In the data rows, the value 128 means zero.
One hidden rule gives every row of this table a label. Here are some rows, each with its label.
[170, 136, 127, 102, 128, 170, 128, 158, 152, 117, 121, 123, 108, 151, 102, 126] GT
[106, 100, 134, 128, 119, 118, 103, 141, 61, 161, 61, 136, 144, 132, 140, 143] MC
[140, 144, 97, 152, 155, 127, 154, 106, 102, 103, 125, 146, 104, 161, 105, 104] GT
[132, 153, 124, 153, 172, 115, 143, 92, 83, 104, 146, 156, 86, 168, 120, 107] TN
[135, 108, 153, 107, 130, 103, 108, 146, 153, 148, 130, 93, 141, 113, 122, 160] MC
[169, 141, 135, 160, 114, 155, 146, 96, 143, 115, 151, 171, 102, 150, 104, 113] GT
[135, 165, 111, 150, 106, 148, 158, 108, 133, 99, 144, 176, 110, 138, 110, 120] GT
[151, 158, 98, 150, 158, 129, 142, 102, 120, 104, 125, 160, 104, 137, 136, 127] GT
[81, 108, 158, 110, 100, 89, 92, 144, 151, 155, 144, 126, 177, 132, 108, 177] TN
[110, 145, 101, 167, 142, 149, 163, 129, 82, 111, 127, 156, 103, 160, 135, 107] GT
[88, 120, 163, 155, 99, 89, 108, 153, 133, 165, 139, 121, 168, 122, 113, 157] MC
[173, 144, 107, 126, 139, 157, 144, 99, 164, 98, 120, 135, 113, 159, 109, 116] GT
[149, 120, 139, 86, 99, 128, 130, 140, 157, 162, 106, 77, 138, 113, 150, 135] MC
[104, 148, 113, 142, 171, 151, 151, 116, 112, 107, 127, 161, 95, 112, 116, 102] TN
[176, 118, 112, 166, 155, 167, 147, 90, 139, 108, 172, 122, 109, 82, 108, 100] MC
[129, 123, 84, 136, 126, 172, 156, 102, 132, 118, 158, 137, 115, 97, 138, 112] TN
[107, 163, 107, 134, 147, 130, 117, 115, 133, 110, 131, 134, 113, 170, 117, 88] GT
[128, 128, 101, 118, 146, 132, 139, 129, 114, 110, 121, 133, 117, 159, 124, 122] GT
[145, 141, 94, 101, 156, 158, 143, 110, 134, 95, 113, 143, 117, 135, 120, 136] TN
[132, 164, 108, 140, 146, 137, 153, 103, 108, 113, 146, 170, 115, 141, 105, 110] GT
[138, 111, 129, 137, 141, 149, 129, 113, 153, 101, 117, 112, 100, 123, 98, 120] TN
[119, 109, 152, 109, 82, 128, 119, 151, 139, 140, 114, 99, 155, 96, 123, 170] MC
[137, 79, 131, 104, 112, 122, 117, 149, 131, 136, 85, 85, 165, 98, 125, 139] MC
[167, 115, 141, 145, 127, 128, 129, 101, 143, 110, 155, 132, 116, 124, 149, 105] MC
[130, 112, 147, 106, 138, 115, 111, 163, 136, 145, 108, 112, 147, 102, 115, 140] MC
[142, 84, 129, 101, 122, 132, 109, 128, 158, 152, 119, 93, 152, 143, 160, 136] MC
[166, 131, 123, 115, 127, 170, 117, 93, 122, 117, 153, 107, 125, 106, 156, 115] MC
[84, 105, 163, 122, 96, 82, 129, 172, 145, 148, 122, 127, 156, 123, 139, 167] MC
[119, 117, 161, 134, 107, 92, 113, 158, 115, 153, 71, 120, 125, 120, 148, 144] MC
[136, 119, 160, 91, 105, 142, 134, 140, 175, 145, 92, 81, 145, 131, 126, 152] TN
[153, 140, 138, 158, 151, 144, 138, 130, 103, 114, 175, 106, 124, 86, 119, 124] MC
[101, 155, 150, 159, 104, 94, 110, 152, 119, 151, 144, 113, 159, 127, 129, 140] MC
[122, 162, 121, 122, 153, 135, 135, 117, 113, 117, 161, 151, 111, 186, 100, 106] GT
[156, 121, 146, 102, 95, 149, 131, 157, 160, 137, 96, 106, 142, 141, 165, 168] TN
[97, 133, 149, 123, 104, 84, 104, 150, 127, 164, 145, 123, 151, 90, 132, 164] MC
[131, 98, 158, 137, 123, 88, 104, 145, 139, 163, 107, 109, 151, 111, 159, 160] MC
[109, 145, 169, 106, 96, 107, 119, 144, 141, 157, 128, 139, 159, 122, 128, 147] TN
[132, 156, 88, 169, 142, 131, 151, 111, 123, 106, 110, 144, 100, 150, 109, 122] TN
[100, 135, 174, 103, 118, 99, 114, 155, 110, 157, 114, 125, 149, 114, 154, 155] MC
[169, 139, 121, 127, 170, 142, 129, 117, 136, 94, 164, 125, 117, 130, 117, 94] TN
[128, 112, 118, 148, 143, 139, 146, 92, 85, 109, 125, 153, 93, 153, 87, 96] TN
[106, 107, 166, 115, 112, 83, 97, 154, 108, 155, 140, 132, 156, 117, 163, 160] MC
[174, 162, 96, 143, 133, 125, 136, 84, 132, 104, 169, 151, 120, 135, 97, 109] TN
[103, 92, 136, 111, 92, 132, 108, 161, 168, 158, 114, 96, 150, 116, 119, 156] MC
[135, 130, 98, 133, 140, 124, 174, 120, 136, 103, 128, 122, 113, 161, 120, 95] GT
[131, 147, 86, 160, 147, 133, 161, 134, 106, 94, 132, 155, 90, 155, 121, 119] GT
[118, 117, 142, 107, 122, 101, 106, 137, 114, 167, 135, 117, 156, 113, 147, 149] MC
[117, 128, 101, 145, 154, 138, 157, 119, 108, 112, 141, 160, 105, 168, 118, 100] GT
[176, 133, 122, 143, 151, 160, 132, 101, 126, 106, 152, 126, 110, 96, 126, 123] MC
[144, 178, 118, 123, 159, 141, 140, 102, 143, 100, 128, 124, 111, 151, 93, 121] GT
[134, 135, 92, 145, 157, 155, 158, 96, 111, 108, 130, 145, 102, 165, 130, 91] GT
[123, 130, 113, 152, 151, 147, 162, 125, 130, 107, 112, 128, 105, 137, 98, 103] TN
[75, 117, 169, 108, 85, 96, 96, 148, 140, 162, 121, 106, 165, 100, 128, 183] MC
[133, 151, 109, 154, 155, 126, 160, 117, 140, 99, 162, 141, 102, 148, 114, 113] GT
[121, 107, 123, 138, 152, 134, 144, 122, 124, 107, 144, 166, 118, 154, 133, 123] GT
[127, 142, 118, 105, 130, 152, 157, 139, 142, 112, 127, 149, 125, 119, 138, 106] GT
[104, 122, 133, 112, 99, 95, 92, 147, 119, 152, 152, 105, 164, 100, 133, 152] MC
[144, 152, 119, 127, 172, 160, 126, 87, 128, 102, 173, 132, 113, 149, 87, 97] TN
Here are more rows. What is the label of each one?
[128, 161, 101, 160, 160, 151, 161, 146, 140, 98, 139, 162, 85, 146, 99, 88] GT
[112, 146, 74, 115, 154, 115, 146, 122, 118, 102, 146, 147, 109, 151, 134, 102] GT
[129, 133, 117, 122, 145, 117, 162, 119, 124, 122, 128, 158, 108, 168, 95, 97] GT
[124, 131, 154, 84, 71, 114, 122, 164, 172, 136, 142, 98, 183, 129, 121, 149] TN
[127, 134, 127, 123, 131, 130, 140, 135, 121, 115, 127, 164, 102, 164, 118, 114] GT
[128, 126, 126, 125, 130, 116, 118, 134, 123, 106, 126, 119, 108, 164, 119, 106] TN
[151, 158, 103, 136, 158, 159, 146, 94, 117, 111, 155, 153, 119, 145, 116, 118] GT
[89, 116, 139, 124, 101, 121, 103, 144, 124, 172, 129, 99, 146, 109, 138, 158] MC
[162, 155, 98, 133, 143, 148, 160, 112, 124, 103, 135, 114, 86, 151, 118, 118] GT
[83, 124, 157, 131, 111, 93, 125, 175, 136, 161, 141, 117, 158, 133, 151, 150] TN
[89, 118, 142, 118, 96, 111, 124, 164, 157, 146, 133, 104, 165, 114, 147, 156] MC
[160, 186, 91, 139, 150, 139, 150, 115, 132, 103, 157, 166, 108, 128, 116, 116] GT
[151, 172, 106, 119, 121, 149, 132, 111, 140, 122, 130, 128, 112, 138, 112, 103] GT
[119, 127, 166, 142, 100, 105, 99, 135, 108, 137, 73, 133, 130, 128, 133, 144] MC
[164, 136, 90, 120, 150, 146, 135, 95, 152, 116, 144, 144, 109, 114, 123, 136] TN
[158, 146, 129, 167, 147, 177, 138, 90, 124, 102, 132, 113, 132, 81, 139, 106] TN
[158, 182, 105, 140, 163, 116, 142, 103, 114, 95, 144, 170, 108, 132, 119, 114] GT
[131, 125, 118, 142, 128, 155, 156, 118, 152, 117, 122, 164, 113, 169, 122, 122] GT
[135, 123, 103, 135, 147, 140, 157, 93, 120, 124, 134, 117, 132, 103, 149, 113] TN
[143, 140, 119, 139, 135, 147, 145, 111, 121, 90, 134, 158, 125, 143, 103, 121] GT
[112, 150, 103, 163, 143, 150, 134, 93, 105, 101, 128, 160, 89, 153, 92, 109] GT
[93, 131, 143, 124, 88, 84, 111, 165, 152, 155, 133, 128, 163, 146, 119, 120] TN
[95, 107, 146, 130, 98, 100, 88, 130, 109, 158, 120, 123, 159, 100, 162, 133] MC
